70 61 126 169 109
141 63 134 156 129
119 132 86 43 93
64 27 105 82 72
117 47 134 73 153
->
141 63 134
119 132 86

27 40 183
131 185 26
64 15 175
->
131 185 26
64 15 175

116 130 137 41
66 81 35 95
121 138 154 145
153 166 104 33
100 119 134 22
->
66 81 35
121 138 154

166 67 166 69
78 128 78 129
123 80 123 80
156 44 156 46
81 141 81 142
->
78 128 78
123 80 123

147 120 48
165 114 41
185 113 27
112 154 43
->
165 114 41
185 113 27

128 143 43 138 52
71 76 116 74 65
125 120 63 122 130
155 144 46 148 169
144 135 66 139 160
->
71 76 116
125 120 63

42 53 149 83 188
133 124 156 83 87
101 105 106 83 102
118 53 109 83 109
->
133 124 156
101 105 106

21 129 55
32 115 63
95 98 159
->
32 115 63
95 98 159
---
56 116 39 92 129 34 167 168 95 154 50 76 50
172 34 178 120 83 144 117 54 67 108 133 45 153
->
172 34 178 120 83 144 117 54 67 108 133 45 153
56 116 39 92 129 34 167 168 95 154 50 76 50

110 69 179 76 184
164 52 51 100 28
180 64 112 90 83
141 30 125 78 117
56 136 45 118 55
41 119 167 90 191
->
110 69 179 76 184
41 119 167 90 191
141 30 125 78 117
180 64 112 90 83
164 52 51 100 28
56 136 45 118 55

34 25 114 134 29 133 117 138
69 71 95 44 155 38 153 158
160 173 91 124 136 98 109 73
121 140 116 114 59 68 41 119
65 81 156 95 95 137 138 101
56 110 70 78 60 41 44 100
92 50 125 38 115 78 110 86
->
65 81 156 95 95 137 138 101
92 50 125 38 115 78 110 86
121 140 116 114 59 68 41 119
34 25 114 134 29 133 117 138
69 71 95 44 155 38 153 158
160 173 91 124 136 98 109 73
56 110 70 78 60 41 44 100

88 101 88 93 90 94
104 162 22 124 60 64
127 78 148 150 105 49
85 91 81 103 92 111
->
127 78 148 150 105 49
88 101 88 93 90 94
85 91 81 103 92 111
104 162 22 124 60 64

117 134 86 93 84 125 152
83 153 112 112 118 133 84
23 149 81 93 118 129 84
50 149 118 145 153 116 93
157 87 73 104 88 144 102
->
50 149 118 145 153 116 93
83 153 112 112 118 133 84
117 134 86 93 84 125 152
23 149 81 93 118 129 84
157 87 73 104 88 144 102

172 148 130 155 88
104 58 32 21 36
113 171 180 21 95
99 71 121 77 181
->
113 171 180 21 95
172 148 130 155 88
99 71 121 77 181
104 58 32 21 36
---
63 115 130 97 38
120 78 111 105 76
41 103 109 183 66
150 62 108 110 94
67 88 92 178 95
120 78 117 114 74
141 67 138 100 34
113 77 128 114 53
56 104 116 141 62
144 57 131 109 43
115 74 131 122 49
84 81 113 153 68
->
38 97 130 115 63
76 105 111 78 120
66 183 109 103 41
94 110 108 62 150
95 178 92 88 67
74 114 117 78 120
34 100 138 67 141
53 114 128 77 113
62 141 116 104 56
43 109 131 57 144
49 122 131 74 115
68 153 113 81 84

68 131 92 73 133
66 137 96 117 97
107 98 144 104 134
124 67 36 140 115
137 150 103 102 87
97 91 112 105 122
115 86 82 121 124
->
133 73 92 131 68
97 117 96 137 66
134 104 144 98 107
115 140 36 67 124
87 102 103 150 137
122 105 112 91 97
124 121 82 86 115

40 155 41 68 99
56 125 30 152 102
->
99 68 41 155 40
102 152 30 125 56

28 68 160 153 165 112 69 52 68 58
145 162 26 78 81 175 157 82 137 101
->
58 68 52 69 112 165 153 160 68 28
101 137 82 157 175 81 78 26 162 145

94 72 20 187
40 131 158 181
->
187 20 72 94
181 158 131 40

97 95 84 97 75 90 61 130 101 127
102 112 91 131 132 76 149 135 50 110
70 69 121 102 112 145 65 53 93 49
79 110 106 67 79 76 133 48 97 90
122 126 111 85 75 117 134 103 51 97
150 89 103 110 97 99 23 73 94 107
->
127 101 130 61 90 75 97 84 95 97
110 50 135 149 76 132 131 91 112 102
49 93 53 65 145 112 102 121 69 70
90 97 48 133 76 79 67 106 110 79
97 51 103 134 117 75 85 111 126 122
107 94 73 23 99 97 110 103 89 150
---
24 76 130
55 112 24
64 89 127
51 67 59
->
76 130
112 24

62 108 124 85
69 122 111 94
33 82 113 109
->
108 124
122 111

48 24 157
27 112 99
147 152 63
188 70 184
->
24 157
112 99

188 158 101
148 114 66
->
158 101
114 66

41 177 73
38 139 44
->
177 73
139 44

172 135 175
156 144 158
->
135 175
144 158

87 78 86 68
39 33 51 84
->
78 86
33 51

90 25 155 98 83
100 33 156 91 91
91 26 155 97 83
123 133 31 71 120
125 104 65 85 38
->
25 155
33 156

111 14 97 103
127 32 142 102
->
14 97
32 142
---
187 14 186 56 187 14 184 188 138 16
189 12 187 59 189 12 186 189 141 14
58 140 60 188 58 141 60 56 95 140
81 118 81 138 81 117 84 80 66 118
113 86 114 131 114 84 115 113 94 87
->
189 12 187 59 189 12 186 189 141 14
187 14 186 56 187 14 184 188 138 16
113 86 114 131 114 84 115 113 94 87
81 118 81 138 81 117 84 80 66 118
58 140 60 188 58 141 60 56 95 140

31 67 35 102 139 141 160 152 131 131 116 113 98 88
27 74 18 83 111 131 151 145 131 144 130 116 111 82
172 133 138 93 49 55 38 37 64 47 101 94 137 141
51 97 12 67 71 98 142 123 117 133 156 140 137 94
128 130 74 72 23 70 74 48 90 119 161 139 164 132
162 131 110 93 35 53 50 34 64 82 138 124 145 133
->
31 67 35 102 139 141 160 152 131 131 116 113 98 88
27 74 18 83 111 131 151 145 131 144 130 116 111 82
51 97 12 67 71 98 142 123 117 133 156 140 137 94
128 130 74 72 23 70 74 48 90 119 161 139 164 132
162 131 110 93 35 53 50 34 64 82 138 124 145 133
172 133 138 93 49 55 38 37 64 47 101 94 137 141

182 154 179 182 183 187 185 17 182 18 185 14 186 20 13
179 169 182 187 184 181 177 17 180 19 183 20 175 24 18
184 14 183 17 18 20 183 16 185 15 14 16 185 17 18
->
184 14 183 17 18 20 183 16 185 15 14 16 185 17 18
182 154 179 182 183 187 185 17 182 18 185 14 186 20 13
179 169 182 187 184 181 177 17 180 19 183 20 175 24 18

133 168 149 132 119 131 89 76 133 102 150
148 78 93 103 115 109 138 137 89 156 147
->
148 78 93 103 115 109 138 137 89 156 147
133 168 149 132 119 131 89 76 133 102 150

47 128 112
140 77 87
173 78 87
->
140 77 87
173 78 87
47 128 112

84 98 113 90 73 78 98 127 91 124 102 107 91 85 78
109 141 116 126 96 38 39 123 65 56 119 57 106 83 90
125 134 123 126 109 32 49 111 75 52 102 55 108 94 88
->
84 98 113 90 73 78 98 127 91 124 102 107 91 85 78
125 134 123 126 109 32 49 111 75 52 102 55 108 94 88
109 141 116 126 96 38 39 123 65 56 119 57 106 83 90

109 130 109 85 76 104 114 79 62 93 77 78
92 76 59 134 89 70 71 89 94 113 79 123
106 100 101 102 115 69 21 104 112 91 134 120
73 96 99 68 106 124 111 123 87 67 65 106
106 89 105 24 75 70 82 97 141 106 102 75
96 108 96 90 92 74 86 105 91 141 88 102
80 81 91 127 118 93 62 97 71 72 111 109
->
92 76 59 134 89 70 71 89 94 113 79 123
80 81 91 127 118 93 62 97 71 72 111 109
106 89 105 24 75 70 82 97 141 106 102 75
73 96 99 68 106 124 111 123 87 67 65 106
106 100 101 102 115 69 21 104 112 91 134 120
96 108 96 90 92 74 86 105 91 141 88 102
109 130 109 85 76 104 114 79 62 93 77 78
